Each row has a name. Each piece below is followed by the name of the row it came from, unless a question asks for something else. Each question is about the rows just above it. Places in a row count from 0.

nin: [ -9   6   6   8  13  12  16  33  -8   4 -12   3  24   9   7  -1  33 -19
 -39   9   6  21   4  37 -36  -9   9 -15 -24   6  18  20  36  27  -5 -18
 -15  16  -8  -6   1   3 -31  10 -12 -17 -16  11  31 -12]
por: [ 27 -24   2   0   5  -1   0   4  -9 -14 -21   7  -3  16  -8 -23  41 -30
  -3  32 -21  37 -17  13 -19   7   3 -14   8  30 -15  18  29  53   4 -19
   3   2   3   6  22  12   8  -8 -21 -32  11  -1  21  -3]
fodon: [ 40 -11   9  -7   3   4   1  19 -11  -9  -3  11  10  10  -8 -17  51 -35
 -12  16  -8  37 -13  21  -9  -1  -2 -14  -6  16   6   5  15  54  19 -34
  -8   4   6   0   5   7  19 -12 -20 -35 -16   4  27  -8]
zizur: [ 27  12  -4  -5  -3  -7  16  24 -40  13  14 -18  34  -1   6  26  32 -32
 -24   6  24  45  -5  19 -17 -22   3 -10 -35   4   1 -12  14 -17   2  -6
 -10  17 -21   2 -12  13 -38  -6 -10   2   0 -16  13  -8]
vov: [ -7  19  22 -24   9  -6  -8   9 -27 -29 -29  19  -6  -3 -11  -1   5 -14
   7 -19  -1  35   5  27 -11 -23  -9  -8 -14  23 -37  43  12  13 -15   6
   6 -35 -15  32   0   7   4  -8  -9  10  -7 -24  26 -23]
Kab: [-37  25  -2  -2  16 -18 -36   5 -20  -9 -19 -10  10  31 -11   2  -8 -14
 -13  41 -12  30   5  21 -22  -2  -2 -29  -2   6 -32  30  31   4   0   1
  34 -12  14  12  23 -15  -5  19  -1   0  18  12  19 -20]
Regod: [  1  32  19  -3  16  -8  -4  26 -41 -10  -6  -6  37   1  -7  14  27 -27
   3   1  18  39  12  38  -5  -4 -14 -16 -25  -7 -14  14  21 -18   4 -22
   2  -1 -15  22 -15   3  -9  -3 -13  10 -28  -9  24 -29]
mul: [-10  22  18  -3  27  -3 -15  -4  -9  38  -4 -14 -41  14   5  -5  24 -28
  -6   1  -6 -14  37 -19   1 -15  32   2  -8  21   2  19 -13 -27  -7  14
  12 -25 -16 -30  -9   3  16 -18  10  -1  -7   1  26 -22]
Ludu: [ 20  10 -38   2 -15  -2  17  14 -23  -2  16 -22  25   3  -1  13  15 -24
   0  26   3  46  -9  19 -24 -12  30  -9 -13  11   3  -6  17  -6  12  21
  10  32 -27   1   6   7 -34   1 -26 -20  23 -24   7  21]
tuso: [  5 -13  -6 -10   0 -23 -17 -15 -30  -7 -20  -9 -10  23  -8   3   4 -12
   4  41 -17  49 -16  -3 -22 -11   0 -16   2  36 -46  27  23  13  -9  11
  22 -13   3   9  28   8  -7  -1  -3  -6  45 -10   7  -8]
The row with [ 40 -11   9  -7   3   4   1  19 -11  -9  -3  11  10  10  -8 -17  51 -35
 -12  16  -8  37 -13  21  -9  -1  -2 -14  -6  16   6   5  15  54  19 -34
  -8   4   6   0   5   7  19 -12 -20 -35 -16   4  27  -8] is => fodon
Put [-29  24  -9 -28  10 -13  -3  -9   3 -15  22 -15  -1   2 -22   4 -18  21
  14 -14  -7 -25 -16 -14  -4  -5  38  12  39  18   1   3 -27  27  14  -7
   1  37  -6  -6 -10 -41  26  -4  -8  16  -3  19  32   1] back in order: which row is it? => Regod
The row with [-10  22  18  -3  27  -3 -15  -4  -9  38  -4 -14 -41  14   5  -5  24 -28
  -6   1  -6 -14  37 -19   1 -15  32   2  -8  21   2  19 -13 -27  -7  14
  12 -25 -16 -30  -9   3  16 -18  10  -1  -7   1  26 -22] is => mul
Where in the named rows is [-46]? => tuso, 30
Where do [ -7  19  22 -24   9  -6  -8   9 -27 -29 -29  19  -6  -3 -11  -1   5 -14
   7 -19  -1  35   5  27 -11 -23  -9  -8 -14  23 -37  43  12  13 -15   6
   6 -35 -15  32   0   7   4  -8  -9  10  -7 -24  26 -23] appear? => vov
q: [ 27  12  -4  -5  -3  -7  16  24 -40  13  14 -18  34  -1   6  26  32 -32
 -24   6  24  45  -5  19 -17 -22   3 -10 -35   4   1 -12  14 -17   2  -6
 -10  17 -21   2 -12  13 -38  -6 -10   2   0 -16  13  -8] => zizur

toti: [-49  15 -57 -47  10]
reka: [ -4  -6  -5 -20 -27]
Beleg: [ 3 17 13 28 16]
pugop: [ 36  22  32 -48   4]
nur: [-55  -6 -56 -36  25]
tabez: [ 9 10  9  2 -6]
ler: [-10  26   3 -27  -7]
Giva: [  5 -14  -4 -12  21]
q: [-49  15 -57 -47  10] => toti
Row and place of [-5] in the named rows: => reka, 2
[25] is at row and place => nur, 4
q: [ 9 10  9  2 -6] => tabez
[ 36  22  32 -48   4] is in which row? => pugop
[-7] is at row and place => ler, 4

bag: [41  5  4  2  6 10  1  4  6  2  2  0 13  2  0  2  7  6  2  3  7  9  2  1
  4  1]
mulus: [ 5  1  0  3 24 11  7  0  4  6  1  5 46  2  3  0  7  3  4  3  4  3  6  5
  2  1]
bapev: [ 0  2 10  2 11  7  3  6 13  4  2  7 13  4  2  1  0  8  3  3  8  4  3  1
  3  2]
tavif: [ 7 17  2  1 44  3  2  1 11  1  1  2  8 24  1  3  5 11  3  1  1  9  1  0
  2  3]
Supod: [13  6  2  2  5 14  1  1  1  1  1  4 34  2  1  2 48  2  3  2  2 18  2  1
  3  2]
Bem: [ 7 15  2  0  4  0  1  0  1  1  0  0 62  2  1  0 33  2  0  1  1  9  0  0
  9  0]
Durag: [41  1 10  1  4 11  1  6  7  8  0  5 15  2  0  0  4  5  1  7 10  4  2  1
  6  1]
laves: [13  6  2  2  5 14  1  1  1  1  1  4 34  2  1  2 48  2  3  2  2 18  2  1
  3  0]
Disep: [41  1 10  1  4 11  1  6  7  8  0  1 15  2  0  0  4  5  1  7 10  4  2  1
  6  1]
Pevok: [17  1 22  1  5  5  2  0 19 13  1  3 10 -1  5  0  3 10  0  3  9  3  1  1
  0  3]
q: [13  6  2  2  5 14  1  1  1  1  1  4 34  2  1  2 48  2  3  2  2 18  2  1
  3  0] => laves
q: [ 5  1  0  3 24 11  7  0  4  6  1  5 46  2  3  0  7  3  4  3  4  3  6  5
  2  1] => mulus

kuzad: [-44   3  19  26  -9]
nugak: [ 25  44 -10  35   2]
nusaf: [ 15 -14  28  -3 -43]
ribu: [-10 -18   7   1  16]
mera: [-15  40  14   8  30]
dukiz: [ -4  18 -25   9  20]
gom: [ 27 -19  48 -32 -15]
Where do [-15  40  14   8  30] appear? => mera
q: [ 25  44 -10  35   2] => nugak
q: [ 27 -19  48 -32 -15] => gom
[16] is at row and place => ribu, 4
Where in the named rows is [3]? => kuzad, 1

